Named moves, each a turn or a mirror, and the order they were made in; the first pair answered:
move zozo:
-1.85  -0.10  1.44  -1.31  -0.58  -0.33  0.00  -1.02  -0.14  -1.53  -0.24  -0.19  0.22  ->  -0.42  -0.92  -0.35  -0.99  -1.37  -1.69  -1.12  1.18  0.49  -0.29  1.18  0.71  0.03
-0.90  0.46  0.38  -0.55  -0.28  0.78  0.86  -0.02  -0.65  -0.34  -0.65  0.48  0.04  ->  -0.09  0.21  -0.75  -0.27  -0.56  -0.22  0.33  1.25  -0.37  0.38  0.37  1.09  -0.06
-1.27  0.80  0.92  -1.53  0.69  1.03  1.16  -0.25  -0.21  -2.29  -0.22  -0.50  0.28  ->  0.52  0.09  -1.18  -1.10  0.07  -0.69  -0.37  2.50  0.62  -0.92  1.81  0.38  0.08
0.77  -1.02  -0.08  0.59  -0.48  1.66  -0.38  -1.25  -2.30  0.68  0.40  -0.49  1.29  ->  1.25  -1.31  -0.75  0.55  -0.69  1.27  -0.89  -0.65  -1.93  0.88  0.83  -0.18  1.16
move nota:
0.11  0.46  0.62  0.01  0.37  0.60  0.20  -0.87  -0.25  0.33  -0.79  -0.21  -0.48  ->  -0.06  0.95  0.60  -0.17  0.16  0.70  -0.10  -0.37  -0.27  0.30  -0.76  0.26  -0.66
-0.06  -1.04  -0.26  -0.32  -0.97  -0.23  -0.03  -0.36  0.03  -1.48  -0.01  0.19  0.72  ->  -0.31  -0.85  -0.12  -0.36  -0.87  -0.04  -0.03  -0.67  -0.06  -1.44  -0.14  -0.07  0.63
-1.02  1.81  -0.21  -0.67  -0.20  0.33  -0.45  0.48  0.20  -0.62  -0.46  0.92  0.24  ->  -0.38  1.40  -0.61  -0.50  -0.32  -0.29  -0.42  1.04  0.69  -0.47  0.12  0.99  0.32
-0.79  -1.03  0.23  0.16  -0.91  1.21  0.21  -0.91  0.65  0.39  -2.17  0.49  -2.18  ->  -1.06  -0.38  -0.08  -0.01  -1.06  1.19  -0.20  -0.12  0.75  0.38  -2.12  0.93  -2.35
move nuz:
0.80  -0.11  0.66  0.19  0.12  -0.64  1.01  -0.95  0.84  -1.58  0.28  -0.83  1.20  ->  0.32  0.34  0.85  -0.15  0.27  -0.31  0.97  -0.62  0.93  -1.92  0.19  -0.63  1.37
0.54  -1.08  0.33  0.27  0.49  0.70  0.74  -1.85  -0.46  0.80  -0.61  -0.70  -0.27  ->  -0.81  0.96  0.95  -0.66  0.43  1.67  0.67  -0.70  -0.50  -0.58  -0.98  0.23  -0.12
0.56  -1.56  -0.63  -0.51  -0.81  -0.22  -0.24  0.04  0.28  0.14  0.96  0.46  0.10  ->  -0.24  -0.15  -0.22  -1.09  -0.76  0.41  -0.24  0.76  0.40  -0.78  0.71  1.08  0.22
move pid:
-0.06  0.75  0.24  -0.45  -0.27  0.26  -1.18  0.51  -0.63  1.01  -0.45  0.12  -0.46  ->  0.26  -0.42  0.79  -0.07  0.27  0.22  0.13  -1.23  -0.47  0.36  -0.75  -1.01  -0.13
1.23  -0.95  -0.21  0.35  0.01  -1.44  0.65  0.15  0.95  -0.10  1.12  -0.31  0.45  ->  1.14  -0.41  -0.54  0.23  -0.03  -1.23  0.12  1.13  0.90  0.26  1.13  0.19  0.17
-0.68  -0.09  0.42  1.58  -1.08  -0.29  0.28  -0.70  -0.87  0.96  0.82  0.52  -0.99  ->  -0.69  -0.06  0.52  1.53  -1.16  -0.19  0.12  -0.80  -0.88  1.04  0.82  0.45  -0.86
move popog:
0.97  -0.37  -1.13  0.25  -0.36  0.06  -0.48  -0.02  0.33  0.70  0.92  1.10  -0.62  ->  0.85  -0.61  -1.01  0.23  -0.07  -0.26  0.01  -0.07  0.93  -0.24  1.31  0.73  -0.26
0.02  0.24  -0.70  1.05  -1.02  0.20  -1.36  0.87  0.58  -0.12  -0.52  1.20  0.24  ->  0.72  -0.92  -0.88  1.58  -0.96  -0.07  -0.99  0.02  0.62  0.31  -0.38  0.50  0.19
-0.59  1.68  -0.83  -0.47  -0.86  -0.05  -1.62  2.23  0.46  0.70  0.41  0.97  0.15  ->  0.99  -0.86  -1.06  0.94  -0.96  -0.41  -1.28  0.16  -0.05  2.59  0.35  -0.43  -0.42
-0.53  1.04  0.98  0.67  0.69  1.17  -0.91  0.04  0.57  -1.85  -0.41  -0.90  1.53  ->  -0.53  1.18  0.57  0.87  0.27  1.90  -2.18  -0.04  -0.45  0.38  -1.08  -0.54  0.75
Now pairs of rows:
Each pair is two moves apart.
1.11  -1.99  0.44  1.72  0.24  -0.51  -1.16  -1.70  -1.44  0.33  -0.60  -1.72  -1.17  ->  0.04  -0.03  0.28  1.07  -0.29  0.36  -2.61  0.18  -2.41  1.34  -1.25  -0.12  -1.78 | nota pid
2.09  -1.48  -0.31  0.57  0.47  -0.37  0.87  -1.91  0.04  -0.11  0.58  -0.18  -0.16  ->  -0.25  0.91  0.94  -0.40  0.29  1.71  0.50  -1.87  -1.17  -0.59  -1.26  0.60  -0.36 | pid zozo
-0.56  2.74  -0.27  -0.68  0.33  -0.90  0.49  2.39  0.46  -2.47  -0.01  1.88  1.46  ->  1.35  -1.04  0.12  1.01  1.12  -2.00  2.68  -1.39  1.06  -2.00  0.11  -1.11  1.78 | pid nuz
-0.90  0.09  1.90  0.19  0.15  0.66  0.62  -2.13  -1.63  -0.12  -2.47  0.47  -0.10  ->  1.98  -1.92  -0.99  1.22  -0.66  -1.84  -0.65  0.42  -0.35  1.73  0.21  1.05  -0.41 | zozo nota
-0.34  -0.51  0.58  0.31  0.49  0.84  0.42  -1.98  -0.15  -0.03  -0.41  -1.15  0.07  ->  -0.85  1.25  -0.21  -0.59  0.11  0.38  -0.91  1.42  0.51  -0.61  0.51  0.68  0.22 | zozo nuz
0.95  -1.89  -1.50  1.35  -0.90  -1.39  -0.47  0.77  0.49  2.32  0.72  0.12  0.88  ->  0.64  -2.57  -0.43  1.69  -0.37  -0.71  0.71  -1.46  0.06  1.97  -0.18  -0.82  1.02 | pid nota
0.37  -0.53  0.41  1.11  1.18  -0.40  0.08  -1.53  -0.07  -0.36  -0.77  -0.35  0.59  ->  -0.29  1.15  0.25  0.39  0.65  0.26  -1.41  0.29  -0.57  0.31  -1.08  1.09  -0.02 | nota pid
